In the rows, 128 means zero.
T: several groups of rows, each row roughly a mix of its group's hidden directions:
T (140 x 11):
[[ 99 132 133 186 111 135 161 133 130 116 136]
 [ 84 148 127 116  96 162 122 125 110 158 125]
 [112 119  91 118 127 113 102 125 161 102  90]
 [138 148 115 134 146 126 124 169 136 180 149]
 [121  91 124 128 138  74 110 112 147 126 105]
 [109 182 107 128 143 139 156 139 127 160 129]
 [156  91 118 140 143 164 152 140 160 113 121]
 [132 113 162 145 129  96 134  75 147 128 126]
 [137 144 138 140 115 129 171 115  98 122 176]
 [104 113 155 134 110 112 118 149 151 103  82]
 [141  82 113 114 100 133 111 136 142 140  86]
 [125 129 103 167 141 147 101 165 128 162 124]
 [118 131 138 116 105 111 164 145 135 105  76]
 [145 159 143 116 133  82 138  86 131 130 109]
 [138  99 106 150 160 116 147 115 163  99 114]
 [137 162 133 130 150 146 125 146  83 166 125]
 [116 160 123 116 148 167 101 160 131 134 158]
 [136 119 148 119 110 152 154 163 111 174 139]
 [111 125 138 141 118  80 133 166 134 132  90]
 [124 117 192 114 126 151 149 149 134 135 133]
 [117 131 130 127  93 151 130 133  73  97 127]
 [145 105 123 144 119 121  97 105 175 102 109]
 [131 118 138 135 143 138 141 101 172  78 137]
 [116 109 145 104 131 134  97 124 135 115 186]
 [131  84 139 121 140 126 112  98 116  80 139]
 [125 143 135 155 124 109 141 130 168 119  76]
 [126 145 105 115 132 135 106  93  89 113 166]
 [123 151 161 158 116 135 154 140 109 148  88]
 [149  93 126 149 107  99 144  94  93 132 129]
 [162 119 129  87 156  90 137 108 128 142 120]
 [129 106 164 128 173 105 130 119 151 125 159]
 [127 102  85 129 137 152 160 151 158 123 144]
 [134 163 141 183 120 121 125 163 116 132 129]
 [104 119  99 131  98 105 151 130 130  78 130]
 [137 111 126  97 140  93  82 107 109 133 145]
 [137 127 144 151 130 155 149 145 159 165 164]
 [ 91 115 132 122 119  77 144 162 136 114 130]
 [152 139 128  87 151 116 143 121  82 136 105]
 [114 101 107 122 102  93 132 136 142 166  98]
 [ 95  87 120 122 121 120  98 156 142 140  97]
 [152 109 120 123 142 178 163 144 127 101 127]
 [136 180 109 146 120 119 165 133 124 155 117]
 [138  96  96 146 135 108 113 121 142 118  78]
 [172 137  99 147 165 148 123 113 123 154 125]
 [166 132 127 137 116 139  99 104 108 128  80]
 [174 133 132 144 103 134  99 129 130 132 173]
 [139 127 114  74 138 129 137 121  93 120 162]
 [125 160 110 150 114 100 165 115 149 123 160]
 [137 104 143 114 123  78 123 157 162 130 108]
 [145 107 119 132 118 148 110 100 125 109 184]
 [116 144 114 107  75 159 109 140 121 134 104]
 [156 144 148 133 112  73 137 154 108 132 129]
 [115 140 151 104 124 148 131 154 124 139 186]
 [154 105 139  96 143 108 115  97 122  87 139]
 [103 137 157 110 112  87 102 133 139  95 111]
 [158  99 143 112 152 160 148 100  98 134 134]
 [ 77 143 134 131  94 108 159 145 125 113 123]
 [123 148 146 146 146 160  95 128  93 152 155]
 [121 111 111 109 158  94 126 105 119  81 136]
 [127 143  86 149 140 156 146  97 128 161 141]
 [142 158 168 116 166 145 113 146 135 118 154]
 [106 131 149 108  90 130 127 158 117 158 164]
 [127 126 151 121 103  87 167 155 101 141 134]
 [114 133 161 152 157 117 160 135 135 105 166]
 [169 144  85 149 123 105 150 134 127 103 122]
 [146 130 122 130 106 167  93 137 168 143 150]
 [ 92 134 115 105 121 140 143 173 158 144 146]
 [127 100 160 130 135 105 114  90 163 146 108]
 [101 151 123 125  79 137  96 125 135 108 101]
 [127 159 105 122 110 184 131 130 155 124 113]
 [128 155 128  83 151  86 139 134 146 115 112]
 [102 159 128 132 140  74 112 101 118 126 141]
 [144 132 147 158 136 142 143  89 141  81 120]
 [103 123 132 116  85  84 143 153 147 119 119]
 [115 100 110 119 104 132 128 102 148  83 159]
 [138 121 107 112  95 158 143 149 118 164  95]
 [141  81 106 145 123 134 132 110  83 112 118]
 [115 104 119 135 115 131 101  81 112 111  91]
 [116 148 141 157 133 151 108 166 132 165 152]
 [122  95 135 136 145 166 140 104 127 173 145]
 [115 119  85 132  89 141 154 135 131  92 118]
 [129 117 150 118 118 111 148 106 127  96  74]
 [145 146 114 137 150 128 153  76 122 128  93]
 [114 157 129 117  84 156 131 152 116 164 133]
 [ 86 141 105 108 115  96 164 136 111 128 144]
 [127 183 124 115 137 122 107 142 155  93 123]
 [158 113 139 133 134  72 110 122 136 146 100]
 [113 147 116 114 160 102 136 106 105  89 155]
 [137 154 168 132 146 109  99 113  92 150 138]
 [139 159 144 144 117 109 175 138 104 153 108]
 [161 122 121 123 119  95 107 149 128  93  89]
 [141 166 130 146 131 186 151 138 125 125 128]
 [145 161 142  88 136 104 149 104 116 139 156]
 [147 124 196 127 126 149 139 120 133 119 143]
 [159 136 114 121 126 188 128 154 141 124 113]
 [121 141 161 107 113 123 138  93 140 108 174]
 [163 115 141 160 143 172 141 137 153 127 111]
 [132 124 152 136 144 139 173 155 121 154 166]
 [167 116  85 105 151 164 136 125 122 137 132]
 [124 122 108 154 132 161 131 180 118 152 110]
 [132  98 136  73 142 126 114 124 111 110 159]
 [108 116  86 141 144 112 119 105  95 128 164]
 [130 107 122 119  90 127  78 125 148 137  97]
 [135 140 119 110 139 121 119 161 184 103 115]
 [144 163 110 159 160 144 163 114 126 132 107]
 [166 155  97 151 118 132 138 125  83 136 123]
 [125 172 144 150 129 121 173 145 100 135 133]
 [131 129 154 126 114 139 138 157 120 183 158]
 [145 124 124 125 104 134 123 113 164 107 183]
 [132  79 176 131 111 114 147 123 115 116 138]
 [144 120 122 122 143 155 134 121 128 153 190]
 [ 98  95 146 156  99 133 163 140 120 135 106]
 [116 173 144 158 139 110 128 104 110 113  95]
 [145 100 111 133 123 149 105 119 161  92  96]
 [139 129 186 132 144 116 105 122  91 122 129]
 [112 147 147 136 113 152 154 183 129 148 123]
 [112 120 135 152 116 162 127 160 156 143 169]
 [ 93  79 146 124 122 116 123 146 138 102 103]
 [111 160  91 100 104 116  99 109 108 132 115]
 [159 152 143 126 149 181 127 142 123 109 143]
 [136 133 147 138 135 152 157 174 135 169 122]
 [122 146 154 121 103  83 111 126 130 166 105]
 [138 121 163  93 150 133 116 126 121 145 176]
 [ 67 108 113 123 137 117 146 140 119 111 152]
 [122 153 140 167 131 148 150 121 125  93 165]
 [156 114 131  94 110 133 116 108 180 116 138]
 [122 117  99  90 130 128 125  96 164 116 160]
 [120 166 155 102 128 116 116 177 135 141 139]
 [116 122 127  99 149  83 118 108  92 106 143]
 [126 124 125 118 145 169  98 116 170 117  98]
 [134 137 150 105 142 120 100 166 142 173 117]
 [144 181 125 116 135 119 148 106 102 152 150]
 [108 124 124 132 150 115 189 136 120  99 141]
 [143 151 162 128 134 134 150  84  95 127 107]
 [111 151 153 143 114 128 155 162 163 126  96]
 [109 125 159 125 141 168 129 104 145 169 144]
 [148 139 117 112 126 138 164  87 121 128 172]
 [134 128 165 140  84 124 169 153 132 133 139]
 [133 112 125 138  97 128 131 145 144 183  96]
 [149 128 107 159 115  69 123 109 136 125 123]]

the one row of each list that fits no group (the others fit one group, some only roughly):
  j918: [ 79 141 105 159 123 126 131 155 157 138 140]
  j899: [117 108 160 124 157 114 141 135 118  81 157]
  j937: [169 133  95 146 118 144 147 136 116 169 115]
  j265: [165 145 128 121 180 135 110 149 152 118 135]
  j318: [155 114 184 119 122 143 133 151 141 155 121]
  j495: [168  89 128 137 151 131 145 118 169 127 117]
  j173: [165 120 136 137 147 125  97 112 141 175 147]
  j212: [107 103 163 109 110 129 144 168 113 116 156]
  j878: [132 165 109 134 130 167 154 167 117 136 113]
  j320: [ 77 114 118 104 127  99  98 139 145 118 112]
  j890: [109 133  97 117 109 174 107 145 106 102 114]
  j380: [149 134 158 109 102 113 139 163 136 163 101]
  j126: [105 141 169 135  96 137 151 147 108 113  97]
	j878
  j419: [165 123 131 160 141 160 116 118 171 135 121]
  j443: [129 173 131 131 102 149  99 134 130 172 129]
  j85: [126 110 109 126 108 112  96 134 171 168 134]
  j100: [116 130 164 105 137 121 120 134  93 112 176]
  j898: [119 120 160 100 134 137 123 138 107  87 168]
  j303: [135  83 115 139 116 158 167 146 130 121 102]
  j339: [149 159 117  95 157 159 115 111 111 157 133]
  j718: [ 95 132 143 109 117 121 164 154  95 110 154]
  j198: [103 136 129 136  91 149 168 143 128 104  96]
  j605: [138 138 114 149 138 142 167  93 167 132 151]
  j981: [151  80 140  83 140 117 131 111 129 107 126]
  j921: [135 125 164  79 167 129 135 145 141 131 140]
  j568: [114 158 159 150 124  92 152 160 119 107 129]
  j150: [161 143 111 132 172 109 119 128 166 111 142]
	j921
  j253: [133 146 114 165 139 124 154 142  90 126  88]
  j942: [101 143 146 106 120 119 118 160  76 122 142]
  j340: [124 145 102 160 127 171  99 127 156 140 144]
  j183: [159 122 164 150 134 168 131 139 114 140  95]
  j852: [141 161 108 158 107 160 144 118 138 165 142]
  j516: [132 155 136 116 119 123 162 131  95 114  78]
  j458: [100 126  93 126 119 134 116 153 128 179 110]
  j445: [119  83 114 140 163 159 125 105 111 113 143]
  j354: [153 136 113 145 145 147 165 115 178 123 135]
  j192: [128  88 150  85 128 148 130 106 118 104 150]
  j807: [102 146  95 134 119 132 159 127 155  86 144]
	j253
  j830: [111 140 159 158 147 122 156 154  90 107 129]
  j585: [172 115  99 128 123 123  85 108 142 149 119]
  j786: [115 127  78 141 143 171 140 106 131 112 140]
  j364: [159 128 105 113 146 133 158  94  91 130 107]
  j369: [105 120 175 145 114 126 167 154 114 111 122]
  j316: [121 122 104 149 147 114 168 117 137  97  88]
  j710: [124  98 125 135 156 152 106  85 121  95 115]
  j972: [113 115 151 108  91  90 130 169 125 119 118]
  j806: [144 127 139 113 112 155 108 151 129 171 168]
  j112: [144 121 125 147  96 157 151 120 101 174 126]
  j615: [144 178 159 132 137 127  98  96 131 138 115]
  j745: [134 104 169 104 130 116  93  94 108 124 119]
  j64: [129 113  95 131 123 168 113 112 126 154 170]
  j571: [113 124 125  97 124  95 145 126  76 135 103]
	j745
  j119: [136 149 147 114  95  86 131 115  94 105 142]
  j80: [127 169 130 143 135 145 169 136  92 148 110]
  j907: [137 145 144 125  90 134 163 152 157 163 126]
  j169: [151 126 127 147  97  82 154 119 103 106 127]
  j581: [127  96 134 108 132 110  94 150  88 153 110]
  j663: [ 95 151  98 108  86 138 134 145 141 121 154]
  j164: [111 115 124 124 110 180 115 141  96  94 123]
  j410: [154 109 110 129 137 120 162 116 131 122  72]
  j768: [145 131 182 115 113 121 111 139 100 160 117]
  j202: [170 115  89 139 132 116 123 111 141 148  91]
	j119
  j72: [112 107 186 123  98 112 135 132 145 147 128]
  j672: [161 118 136 138 154 108 136 105 148 103 171]
  j969: [122 165 161 115 129 132 155 158 102 145 102]
  j129: [138 150 121 120 130 141 180 135  94 132  95]
  j37: [118 105 155 131 123 128 130 155  86  96 160]
  j482: [139 137 167 120 139  79 129 141 162 110 126]
  j957: [118 186 129 126  86 106 128 131 129 120 115]
  j547: [144 140 138 123  87 106 107 147 102 109  91]
  j453: [147 133  73 113 125 135 170 124 113 130 141]
  j51: [147 140 162  90 137  92 137 139 117 118  96]
  j763: [144 137 118 157 107  94 164  95 128 103 136]
  j475: [131 100  82 140 123 127  88 100 142 145 137]
  j781: [127 122 108 138 122  90 143 104 157 144  83]
  j210: [163 119 147 100 120 127 156  97  89 137 129]
	j672
  j45: [114 134 123  90 104 137 103 136 118 110 178]
  j879: [112 109 143 146 141 135 164 140 144  77 142]
  j943: [107  92 151 102 125 108 109 169 111 113 118]
  j132: [125 145 158 120 148 106 147 148  99 123  81]
  j948: [143 112 109 127 159 186 130 119 147 113 137]
  j525: [121 122 111 144  99 169 136  84 113 106 116]
  j172: [117 103 105 120  84 147 148 152 150 141 102]
  j153: [142 111 121 131 119 106  75 109 149 155 106]
  j798: [113  98  81 146 149 140 135  93 147 132 129]
  j679: [166 133 144 107 128  98  95  88 132 144 126]
  j86: [127 124 142 138 132 106 104  86 116 103  83]
	j679
  j900: [120  97 100 107  97 134 100 136 167 124 146]
  j179: [167 106 106 114 139 139  99 125 147 158 158]
  j671: [102 139 126 137 107 113 161 136 158 150  85]
  j876: [143 112 158 123 124 155 174  95 131 123 151]
  j716: [106 162 128 159 133 100 156 113 125 139  90]
  j54: [125 160 167 120 145 157  98 138  98 113 134]
  j730: [125 146 148 138 140 144 173 140 100  93 104]
  j29: [133 138 164 159 122 178 151 118 119 126 110]
  j181: [147 113 165 136 127  98 135 128 103  83 147]
  j749: [165 149 103 111 136 115 154  92 127 104 106]
  j999: [142 146 176 121 141 160 127 145 141  98 106]
  j328: [127 131  76 120 127 114  97 108 164 139 141]
  j881: [133 136 161 156 131 166 164 146 122 105 110]
	j749
  j902: [160 143 149 120 146 148 130 104  85 110 155]
  j831: [126 147 134 138 174 165 132 111 132 140 166]
  j144: [167 148 139 142 116 133 152  87 153 127 102]
  j436: [156 167 113 118 164 102 133 108 112 135 103]
  j178: [120 118 119 118 123 134 167 158 144 160 171]
  j292: [161 158 152 140 138 136 107  95 112 159 111]
  j557: [111 126 134 128 145 124 142 183 166 140 106]
  j483: [149 155 157 135 142 137 140 106 167 162 145]
  j702: [151 137  98  98 130  86 142 105 146 130 157]
  j810: [138  96 136  88 153 141 111  96 124 104 107]
  j966: [153 133 167 150 147 133 114 137 130 165 163]
  j903: [123 120 148  91 123 136 141 159  87 137 161]
	j557
